In the data rows, 128 means zero.
Every row has a hidden score. In each pair, how much higher is the second row's than the first's? 10 means about the same, 20 much higher and 0 much lower. The score is a weighted sum of the row's numbers plus the product of two more (or one squared), each taken from its middle value.
[141 138 124  95 104 128 121 161 103 138 119 133 157 141 111 117 115 132
 141 147 101]
[126 101 166  94 107 120 128  90 159 175 146 131 132 105 109 184 125 147
 110 104 110] >> 16
[152 192  78 117 114 136 118 152 164 124 149 143  56 119 106  88 108  61
 127 149 142]
[170  91 188 115 121 106 123 111 113 165 116 106 187  92 135 134 150 177
  90 179  75] >> 17
[139 171  92 110 116 127 108 155 134 127 146 141  75 116  91  94 131  50
 130 136 141]
[ 88 124 136 195 101 126 170 145 138 117 166 166 113 153 137  88 117  85
 139 100 133] >> 11
[175 128 124 110 189 128 105 101 144 121 123  88 133 100 151 122 174 182
 128 170 148]
[110 107 126 172  99 125 161 190  86 107 105 140 146 175 149 128  89 111
 172  75 114] >> 13
[125 112 151 114  96 120 128  94 142 187 143 139 123 103 106 176 142 136
 106 126 113]
[156 118 176  81 121 120 120 133 104 153  98 119 198  99 108 132 130 168
  97 178  62] >> 12
[130 103 173  91 111 119 135  73 162 176 147 132 165 100 127 169 149 140
 105 133 115]
[169 166  93  99 179 144  72 106 137 128 110  83 100  99  95 133 120 142
 136 138 177] >> 4
[138  91 202 101 118 117 135  81 135 162 123 120 173 116 156 165 157 169
 112 148 100]
[146 118 141 105 126  98 134 133 131 132 135 132 145  69 127 119 135 154
  78 189  80] >> 12
[106 137 106 150 102 106 146 172 103 108 119 170 119 144 120  87  97  99
 125 131  92]
[ 81 143 105 165  98 120 158 176 110 106 122 166 127 164 119  96  93  97
 127 110 102] >> 10
[110 106 171  96 109 110 141  81 139 177 142 135 149 130 123 173 138 130
 110 109  99]
[105 147  85 162  92 107 156 175 102 113 152 170  97 133 117 114  71  93
 143  95 127] >> 10
[129 112 125 118 124 141 132 131 119 136 140 123 156 133 115 152 124 135
 127  99 139]
[ 78 125 116 201  99 125 184 135 114  83 125 167 124 147 165  88 127  91
 121  98 134] >> 11
[122 126 123 103 133 113 130 120 143 138 139 141 118 124 122 151 125 181
  86 161 100]
[105 120 113 158 124 146 146 155 133 120 122 138 114 187 142 133 112 119
 167  93 157] >> 1
[161 143 118 114 199 148  92 103 127 100 110  90 127 125 159 146 136 179
 149 145 173]
[106 129 108 165 114 135 151 168 107 102 119 134 134 159 151 114  88 102
 177  79 147] >> 9
[ 91 131 116 181 103  96 173 122 110  94 165 184  91 154 130  71 125  84
 129 120 125]
[100 148  95 168 155 129 139 151 141  73 122 136  93 173 155  91 107 105
 160 116 162] >> 9
[ 92 130 114 173  95 133 168 175  87 101 113 161 122 135 131  73  76  89
 147 110 110]
[100  85 181 121 104 109 143  96 126 157 112 122 167 159 147 177 155 162
 145  93 116] >> 11
[138 166  85 140 131 142 132 166 122 112 155 141  90 170 117  94 115  54
 135 136 158]
[149 130 100 114 194 151  85  99 123 101 113  72 125 128 166 141 128 175
 150 142 174] >> 16
[ 88 129 100 172  91 117 165 174 114 123 131 159 121 158 111  92  80  86
 135 101 126]
[169 145 121 101 190 139  76 110 132 129 109  79 137  98 150 128 153 169
 107 169 157] >> 9
[105 135 107 152  98 129 157 190 106 120 124 165 129 170 116  82  93  93
 131 140 106]
[167 152  93  85 162 152  78 119 134 118 126  73 113 115 109 141 120 154
 128 153 172] >> 15
[ 95 128 110 165  98 113 166 173  94 113 142 177 120 143 155  88 107  85
 117 126 106]
[159 177  81 126 130 143 117 155 139 110 144 127  76 107 101  84 119  78
 138 145 153] >> 8
[106 138 114 154 106 132 157 177 106 102 130 171 114 122 115  81 105  97
 122 145  97]
[ 77 126 105 169 132 151 165 127 147 118 158 169  68 182 169  97 129 104
 130 125 156] >> 11
[161 142 102 101 188 153  93 112 145 116 120  90 130 122 139 133 156 173
 130 181 141]
[178 180  88  86 174 138  73 108 142 133 155  77 107  66  93 127 144 134
 125 127 181] >> 8
[161 139 116  95 202 114  87 102 136 123 111  71 134 127 139 149 150 166
 141 146 175]
[132 129 157 119 116 130 137 148 122 124 122 129 140 114 110 111 122 112
 128 154 106] >> 6
[175 131 118  98 182 139  92 105 124 116 105  88 114 140 144 139 173 162
 105 188 149]
[111  80 179  98 128 135 127  60 152 169 140 136 121  85 146 173 164 166
  91 135 120] >> 11
[151 135 127 116 120 121 117 159 141 107 115 119 142 109 113 106 113 122
 114 167  97]
[127 117 144 122 125 127 132 124 124 132 129 151 134  83 134 139 148 155
  99 170 106] >> 7
[112  92 192 106 108 124 139  74 141 186 133 128 132 122 126 157 167 159
 104 150  84]
[161 122 169  98 108 128 109 144 128 149 105 101 182  84 114 133 138 166
 115 190  51] >> 10
[133 103 135 129 107 125 119 108 144 145 117 116 143 112 105 158 119 118
 144  94 134]
[117 145  93 156 135 152 138 133 138 107 133 133  98 170 155  96 115 108
 137 108 168] >> 7
[183 179  75  88 163 151  61 121 158 124 102  93  90  94 110 140 136 132
 132 140 191]
[175 114 126 121 179 156  94 113 143 110 127  72 139 120 156 138 170 176
 143 168 161] >> 9
[160 182  76  91 153 155  76 125 129 127 130  89 102 111  93 141 132 128
 148 122 171]
[115 119 147  73 116 120 124  95 155 192 138 126 112 125 112 184 127 152
 112 109 116] >> 17
[179 179  85 100 182 144  80 133 151 114 141  92  79 104  98 140 130 126
 142 137 178]
[ 98  96 183 127 119 119 150  94 142 182 121 113 169 152 147 181 143 140
 133  88 109] >> 7
[168 131 128 102 198 150  88 112 120 104 125  87 151 109 154 136 166 159
 128 147 146]
[142 115 133 114 133 124 129 118 125 131 116 103 176 126 111 152 121 150
 149  97 135] >> 12
[107 106 170  97 104 117 135  98 122 191 127 132 153 105 127 179 127 144
 106 120 116]
[106 144 106 152  98 114 147 185  96 118 125 144 135 129 125  78  82  97
 126 128 102] >> 8
[109 150 101 170 141 126 137 136 115  90 154 135  79 167 146 105 123  90
 150 118 155]
[164 165 105  91 143 137  89 143 120 131 133 107 119 106  88 100 140 138
  99 179 126] >> 11
[ 73 127 112 170 105 125 174 110 125 116 159 188  70 163 166 103 124  76
 107 114 141]
[ 76  55 180 180  96  90 197 149 114 116 130 178 164 186 179  93 130 139
 110 160  70] >> 9
[101 128 112 155 134 131 147 165 116 103 129 142 128 167 150 119  99  94
 164  77 144]
[109  74 188  98 117 119 139  82 133 176 120 141 167 135 158 170 171 167
  81 146  91] >> 13
[102 147  92 174 152 126 150 124 134 117 171 154  63 169 174  97 124 105
 129 104 169]
[149 125 136  98 128 122 118 123 123 114 116 154 134  95 121 138 126 165
  93 173 100] >> 16
[ 93 131 114 152 107 137 165 172 109 113 128 178 120 164 137  94  87  97
 133 126  99]
[104 133 117 165  95 127 167 166 108 112 140 174  93 156 136  65 114  67
 124 124 104] >> 7
[162 145 116  98 148 128  98 132 110 124 132 130 118  90 127  91 161 136
  95 192 107]
[102 149 101 160 111 147 148 153 130  83 113 159 110 141 113  79  81  96
 137 123 126] >> 15
[ 90  96 164 153 100 111 179 152 117 130 134 162 146 151 164  77 126 112
  97 138  76]
[ 71 144 109 182 113 122 171 145 112 125 147 186 102 152 141  96  94  85
 141  97 127] >> 9
[187 167  92  91 161 170  72  87 148 114 133  78  78  79 116 138 145 140
 130 139 181]
[177 113 128 120 187 140  88  96 163 111  97  87 139 125 168 136 166 156
 128 137 160] >> 12
[183 159  80  89 178 146  63 102 158 130 131  82  88  91 126 139 128 128
 130 125 198]
[126  99 134 141 127 121 127 119 138 137 132 122 132 130 141 143 111 151
 144  94 122] >> 13
[179 166  62 102 186 138  69 123 142 111 139  93  83  96  84 132 132 123
 139 128 181]
[111 102 160 115  93 124 139 114 124 180 150 124 161 126 127 177 148 144
 137  68 120] >> 9
[100 122 118 160 141 149 151 159 118 112 131 137 131 151 126 133  99 112
 161  78 156]
[117  98 178 110  97 121 132  98 153 203 135 154 150 115 123 170 153 157
 120 110 113] >> 7
[189 143 117 104 189 129  92 102 131 107 105  67 160 107 127 130 135 165
 133 147 156]
[109 141 122 160  99 127 158 189  91 101  96 149 131 137 109  95  75 124
 136 138  88] >> 10
[145 179  80 115 120 153 103 153 132 121 153 125  76  90 122  94 113  71
 124 154 146]
[109  93 177 108 103 116 129  98 134 178 144 134 158 133 120 174 145 145
 125 100 113] >> 16
[177 197  71  79 169 129  76 106 136 117 152  96  94  78  94 147 160 119
 140 118 187]
[106 137 114 151  99 110 155 185  79  84 115 164 130 125 107  95  74  96
 123 126  95] >> 14
[175 176  87  95 171 140  84 113 157 102 125  84  89  88 111 129 141 146
 137 148 174]
[127  63 184 110 121 134 137  78 120 167 134 134 166 105 139 164 171 185
  98 138 103] >> 12
[118 117 137  96  95 112 130 102 140 183 148 129 145 122  97 183 132 134
 135  86 114]
[107  98 159 125 100 131 138  99 153 170 152 135 126 122 119 182 131 135
 131  56 127] >> 11
[116 102 163 108  83 126 131 103 135 178 127 129 150 132 118 170 132 112
 153  65 120]
[167 138 117 111 180 143  87 109 148 114 128  73 144 130 159 135 167 153
 126 157 158] >> 6
[105  83 179 132  94 133 143 113 144 192 118 127 158 155 148 174 136 162
 154  96 110]
[157 139 121 113 183 157  73  95 137 112 113  94 128 105 140 148 161 157
 130 169 152] >> 9
[125  95 139 112 124 129 128 109 134 122 133 133 136  86 107 102 155 132
  84 195  72]
[179 151 107 129 176 152  81 122 148 109 106  80 122 138 122 136 143 159
 140 142 160] >> 6
[141 129 147 109 130 118 124 131 134 132 138 142 127 101 128 106 130 147
  76 190  88]
[ 89 148 115 165 104 109 172 156 118 111 142 181 106 145 136  84 103 100
 130 122 114] >> 5
[102 115 130 169 100 119 150 172 104 112 115 153 161 156 138 105  95 114
 141 110 112]
[111 109 142 169 117 134 149 135 107  98 135 121 132 172 149 143 108 143
 151 101 136] >> 15
[113 107 177 104 102 113 131 101 144 184 145 137 168 115 113 182 143 136
 128 110 122]
[134 129 119 131 125 129 143 155 113 117 112 121 156 147 131 135  96 128
 137 103 122] >> 14
[153 168  83 145 127 125 119 152 128 115 138 141  81 139  94  82 124  66
 118 136 139]
[112 160  92 165 154 132 130 136 110  94 142 128  99 172 124 103 119  96
 156 116 175] >> 10
[172 117 113 104 181 164  87 108 147  98  93  80 157 113 151 139 156 167
 138 160 147]
[137 147 128 107 110 113 146 150 106 115 114 126 147 117 105 120 125 133
 101 165  92] >> 3
[141 123 136 129 119 126 139 161 118 124 114 131 146 147 123 125 121 132
 116 139  94]
[ 90 131 128 162  98 106 162 190 104  95 104 144 163 161 135 106  84 107
 170  90 104] >> 6
[115  75 182 102 111 125 137  65 142 158 131 136 142  89 119 167 156 156
  92 127  97]
[108 144  91 158  97 117 159 178 107  98 137 152 111 138  88  99  96  77
 138 104 126] >> 4
[187 169  85  72 171 152  66 140 150 133 121  81 111 107  90 142 130 111
 136 133 165]
[ 94  97 157 170 101 109 185 166 117 116 123 164 158 161 160 102 118 130
 107 151  79] >> 10
[104 113 156 110  92 127 143 113 139 173 124 127 157 131 104 178 104 139
 146  67 126]
[102 135 103 149  99 105 147 171 111 113 125 175 117 136 118  78  85 107
 128 138  89] >> 7
[175 137 118  90 186 136  87 106 143 121 110  80 127 131 149 140 162 162
 127 164 153]
[ 80 118 122 184 125 124 170 107 142 120 159 169  68 173 180  94 130 123
 121 112 150] >> 9
[142 178  97 109 103 133 115 141 140 134 153 145  84  86  94  95 117  52
 141 131 135]
[121  86 191 106 114 127 140  71 130 192 146 125 149 118 128 151 174 176
  90 164  90] >> 11
[ 97 121 103 175  98 123 158 173  99  86 120 167 113 134 122 105  77  97
 146  92 126]
[153 138 132 111 114 126 112 149 129 116 104 132 136  95 129 116 107 157
  89 172  88] >> 17
[113 100 174 118 104 127 140 101 137 175 128 114 150 117 121 177 144 157
 122  93 107]
[155 121 109 107 186 155  94 100 167  91 127  80 136 117 147 146 163 172
 146 160 176] >> 12
[176 127 124 104 190 155  89 106 139 102  90  87 124 137 131 141 154 176
 123 152 156]
[ 92 126  93 183  93 118 148 176  98 103 113 156 115 160 112  89  75  90
 169 103 112] >> 4
[ 65 123 120 180 108 120 165 127 133 118 151 198  73 164 169 102 116  89
 118 130 127]
[104 152  94 171 155 136 144 134 139 100 142 125  79 163 173  87 106 115
 141 110 176] >> 13
[183 127 125  93 189 143  86 119 142  96 114  73 139 121 150 138 153 184
 127 181 155]
[102  82 172 120  96 119 132 115 119 194 138 131 161 127 131 182 118 139
 133  59 129] >> 7
[168 136 118  89 197 141  87 110 129 119 117  90 145 103 133 141 164 192
 118 176 138]
[186 164  83  98 176 156  78 100 150 116 143  74  82  78  97 140 141 117
 120 128 195] >> 11
[111 103 120 159  98 117 161 177 110  91 112 161 121 162 127  90  84 118
 135 129 109]
[166 139 111 114 182 161  95 109 130  88 125  87 126 131 133 134 157 149
 130 158 164] >> 3
[168 138 120 107 188 150  87  95 152 110 124  84 129 110 155 142 147 178
 128 154 163]
[165 130 115 111 193 167  81  92 144 115 111  78 134 119 156 143 158 163
 146 153 169] >> 11
[ 92 118 117 163  94 108 168 175 103 110 139 163 108 165 137  78 119  84
 117 138  88]
[ 97 143 107 181  90 130 157 166  98  88 118 158 150 148 120 107  95  82
 170 100 132] >> 17
[180 193  77 104 172 146  72 107 153 131 157  80  74  96 114 135 128 123
 133 139 181]
[ 92 127  97 176 108 108 153 154  98 108 120 165 129 141 134  94 103  99
 131 101 105] >> 12
[104 103 125 177 113 140 137 154  99  95 109 132 143 181 142 139 107 118
 188  80 130]
[181 172  70  93 185 152  65 106 150 120 110  89 118  88  94 156 135 142
 125 136 194] >> 10
[120  84 176 112 118 120 129  58 146 177 157 136 146 109 134 166 174 145
  84 136 130]
[ 60  93 176 183 101 106 177 146 105 118 120 181 170 192 190 108 150 151
 120 153  66] >> 3
[117  73 187 121 107 129 147 100 128 173 126 132 165 144 138 188 156 149
 151  96 110]
[106 119 132 165 110 117 167 176 103 115 114 146 158 145 132 106  71 107
 152  87 129] >> 11
[ 81 116 116 172 121 132 175 123 118 111 149 192  69 186 164  87 120  81
 111 112 137]
[103 111 177  86 111 117 147  67 146 211 139 144 124 106 154 171 167 138
 100 121 119] >> 9
[102 131  96 163 104 124 158 171 103 105 137 160 108 126 112  97  79  91
 136 107 135]
[ 77 135 131 181 118 112 169 121 134 129 169 181  76 164 177  85 114  76
 122 124 133] >> 5
[105 147 117 166 125 139 144 155 131 100 117 131 125 156 139 126 103 107
 155  80 157]
[118 115 156 117  92 136 135 100 142 176 124 125 132 131 115 177 137 120
 125  84 127] >> 12
[122 109 127 133 120 122 139 129 108 113 112 118 135 136 118 155 112 142
 144  98 131]
[164 144  99  91 190 153  97 113 135 118 112  86 129 112 151 144 125 153
 147 123 164] >> 10
[103  99 122 146 130 126 140 145 105 128 103 132 128 173 120 137 107 149
 147 145 103]
[ 94 126 103 166  96 116 172 186 107 107 112 167 127 171 129  88  95  87
 132 114 114] >> 8
[120 125 115 151 123 133 138 147 129 105 121 130 145 155 151 134 127 132
 148 100 129]
[189 177  81  90 162 144  65 131 146 127 140  80 131  85  95 116 138 116
 121 155 155] >> 8
[160 123 130 101 183 148  78 114 149  85 120  91 135  87 133 129 152 156
 148 168 159]
[122 180  75 146 138 135 118 172 123 100 141 139  72 138 114  79 121  66
 135 139 151] >> 3
[122  97 193 103 118 127 126  43 169 172 141 130 124 100 144 184 177 173
 103 134 120]
[113  91 183 105 113 120 141 105 160 188 144 134 140 123 115 180 139 136
 112 108  96] >> 12
[115 116 187 100 122 122 142  48 167 207 145 137 134 110 136 165 181 148
  87 138 108]
[179 156  92 105 163 141  76  91 146 116 147  84 111  92  91 151 146 105
 144 116 183] >> 11
[111 112 154 125  92 136 139 120 136 156 120 125 172 137 123 176 117 142
 145  69 128]
[121 111 167 105 113 135 124  94 125 145 115 106 161 130 140 179 116 168
 146  95 142] >> 10
[114  93 183  99 109 115 127  76 147 191 152 148 125  95 132 164 168 141
  92 133 116]
[ 83 127 137 184 111 112 180 120 133  96 161 170  92 174 165  74 133  78
 124 115 130] >> 11
[104 119 126 166 110 110 168 159  95 105 134 166 124 132 120  79 109  93
 120 126 100]
[144 123 126 119 127 124 123 143 114 111 106 101 173 106 120 150 109 127
 121  95 129] >> 15
[111 124 130 162 127 140 139 140 108 109 125 129 146 143 140 138 111 131
 171  91 137]
[177 154  80 103 166 149  69 104 137 118 129  86  90  87  95 117 144 119
 124 123 177] >> 11
[173 166  90  84 163 145  78  94 154 141 142  86  90  89 107 153 160 146
 132 121 192]
[175 170  98 101 158 123  76 137 153 120 121 103 130 100 104 108 143 106
 132 181 134] >> 7
[100 134 114 160 120 113 175 160 106 112 139 181 112 149 143  87 105  80
 134 118 119]
[ 87 115 121 178 112 107 170 181 111 131 140 177 104 141 132  77  90  91
  88 136  90] >> 11
[ 92  85 176 173 108 114 184 153 101 108 121 182 173 147 182  92 119 141
 101 149  75]
[140 119 149 131 131 119 136 153 122 126  99 121 144 111 144 113 127 128
 130 129 114] >> 10
[139 107 126 135 120 131 134 144 125  93 106 117 157 127 162 136 121 149
 126 126 118]
[128 102 122 106 126 117 115 104 120 133 118 153 124  80 132 119 125 156
  87 173 105] >> 9
[173 139 122 114 200 130  81  80 154 108 103  72 143 108 152 139 165 196
 134 153 167]
[179 107 179  76 121 113 107 124 134 147  93 104 187  70 110 152 158 173
 103 197  65] >> 10
[109 149 112 133  79 125 158 181 100 109 115 154 129 166  96  86  80  84
 128 140  97]
[129 110 154  85 100 118 115  86 157 202 159 140 115  89 109 175 129 140
 111 111 110] >> 13
[ 92 143 111 175 105 127 131 179 110 111 135 148 105 151 117  99  86  92
 159  99 144]
[167 111 180  80 113 122 103 132 110 164 112 107 186  75 105 141 145 170
  98 201  56] >> 12
[178 172  72  76 171 138  82 119 165 108 110  83 110  89 121 146 135 157
 138 157 182]
[151 144 134 114 109 114 123 155 122 126 135 138 131  94 111 115 124 120
 122 184  81] >> 5
[183 156  98  81 168 143  75 106 159 139 123  80 100  72 119 134 160 142
 151 141 186]
[128 166  98 118 114 143 125 158 117 127 153 145  87 147  92  91 127  72
 123 143 128] >> 7
[187 166  85 103 178 140  69  98 153 117 151  75  98  88 103 148 141 122
 128 129 167]
[113  88 162 100 103 133 129  76 139 190 169 150 103 101 136 184 149 143
  91 135 111] >> 10
[158 131 122 114 189 138 100  94 155 107 120  82 135 123 154 140 163 175
 118 168 152]
[121 132 132 122 121 129 143 150 119 114 118 135 139 136 123 127 124 140
 141 138 123] >> 8
[173 159  90  97 184 147  64 118 155 119 109  75 110  86 122 146 109 155
 137 133 178]
[159 173  98  97 181 139  81 118 139 114 118  80 106 127 132 147 131 152
 130 125 168] >> 6
[ 89 115 140 166 104 121 169 165 107 136 128 159 122 178 147  94 107 110
 125 132  84]
[119 106 148 109 102 128 135 120 121 174 139 129 151 112 120 168 123 131
 149  73 120] >> 14
[183 153 113 127 187 152  84 108 131  79 103  68 129 102 143 151 147 170
 151 141 173]
[136 131 142 121 117 127 125 150 103 103 123 120 158 118 107 115 119 134
 138 130 103] >> 8
[179 166  94  85 159 121  93 151 142 126 120  97 101  90  84 115 132 115
 120 175 132]
[112 143  99 146  97 135 154 179 111 109 126 150 114 181 115 107 103  81
 165  85 137] >> 7
[136 179  79  98 109 141 117 152 137 141 141 127  72  90 106  77 132  78
 129 128 136]
[141 144 145 130 126 133 128 141 144 109 122 121 170 110 121 118 105 147
  98 178  77] >> 14
[109 139 118 158  99 111 151 177  91 109 119 167 137 137 118  80  91  97
 131 110  87]
[101  99 172 131 106 107 144 112 149 171 133 124 166 149 120 161 120 123
 148  74 134] >> 12
[111 156  98 160  91 112 165 194  95 106 112 158 137 156  96  73  93  93
 135 120 101]
[104 121 104 152 133 133 133 158 119  97 110 122 129 176 137 138 101 115
 168 102 149] >> 13
[146 163  88 127 126 139 131 150 121 118 149 151  83 107 111  84 122  69
 126 147 153]
[143  94 196 105 119 121 123  91 143 167 135 115 162  95 143 159 166 157
  93 172  76] >> 11
[131 128 130 127 117  97 119 144 116 126 112 133 144 102 126 113 130 147
  76 178  87]
[102 142  91 147 145 135 131 148 129  95 124 132  84 180 135  87 110  92
 155 109 168] >> 9
[132 103 148 131 129 138 129 117 133 148 128  97 174 109 116 164 115 145
 126  92 138]
[166 132 133 108 193 163  90 108 158 117 120  72 148 114 155 138 158 178
 121 183 158] >> 5
[119 101 159 137  87 122 137 102 138 177 122 133 153 137 125 177 132 127
 156  83 123]
[119 131 135 125 121 114 120 148 123 133 109 136 137 139 124 112 127 121
 129 141 105] >> 7
[128 117 140 126 108 121 119 131 134 145 110 120 131 109 109 161 113 134
 147 110 133]
[109 136 127 143  94 112 153 189  95 112 142 152 160 149 116  98 108 111
 126 137  95] >> 4
[181 160  92  88 162 143  78 141 142 118 116  91 125  93 103 130 129 138
 145 144 163]
[168 129 129 108 192 136  93 107 132 110 120  82 126 118 138 148 157 162
 122 140 155] >> 12
[116 118 177  89 112 110 131  96 141 180 137 129 137 111 117 163 155 133
 120 133 121]
[122 111 118 150 123 124 135 146 118 106 121 128 175 140 141 141 122 153
 156  89 138] >> 16
[105 129 110 188  85 113 164 165  89  94 135 173 141 148 120 102  89  91
 142 112 108]
[164 150 121 117 187 155  78  96 132  98 102  87 124 120 134 146 149 171
 129 143 170] >> 10
[179 124  99 124 190 128  93  81 141 108 133  61 124 118 152 144 155 173
 139 141 162]
[ 91 116 115 176 130 104 165 124 129 125 160 179  88 159 144  90 129  77
 123 115 147] >> 5
[ 92 139 118 157 109 105 172 136 111 120 155 181  73 143 148  95 114  97
  98 113 144]
[139  78 191  96 115  90 132  84 145 165 147 126 163 113 139 176 163 161
  85 144  87] >> 13
[107 145 105 173  95 117 157 182 105  88 132 151 114 135 122  99  87  87
 149 101 112]
[124 139  98 159 148 144 144 131 111  91 150 133  88 140 143 101 100  99
 163 114 173] >> 11
[189 151  83  95 170 146  61 110 140 107 126  83  99  93 105 129 134 152
 155 142 183]
[175 171  79  94 178 140  72 107 171 111 132  85  72  96 109 143 132 134
 156 127 180] >> 11
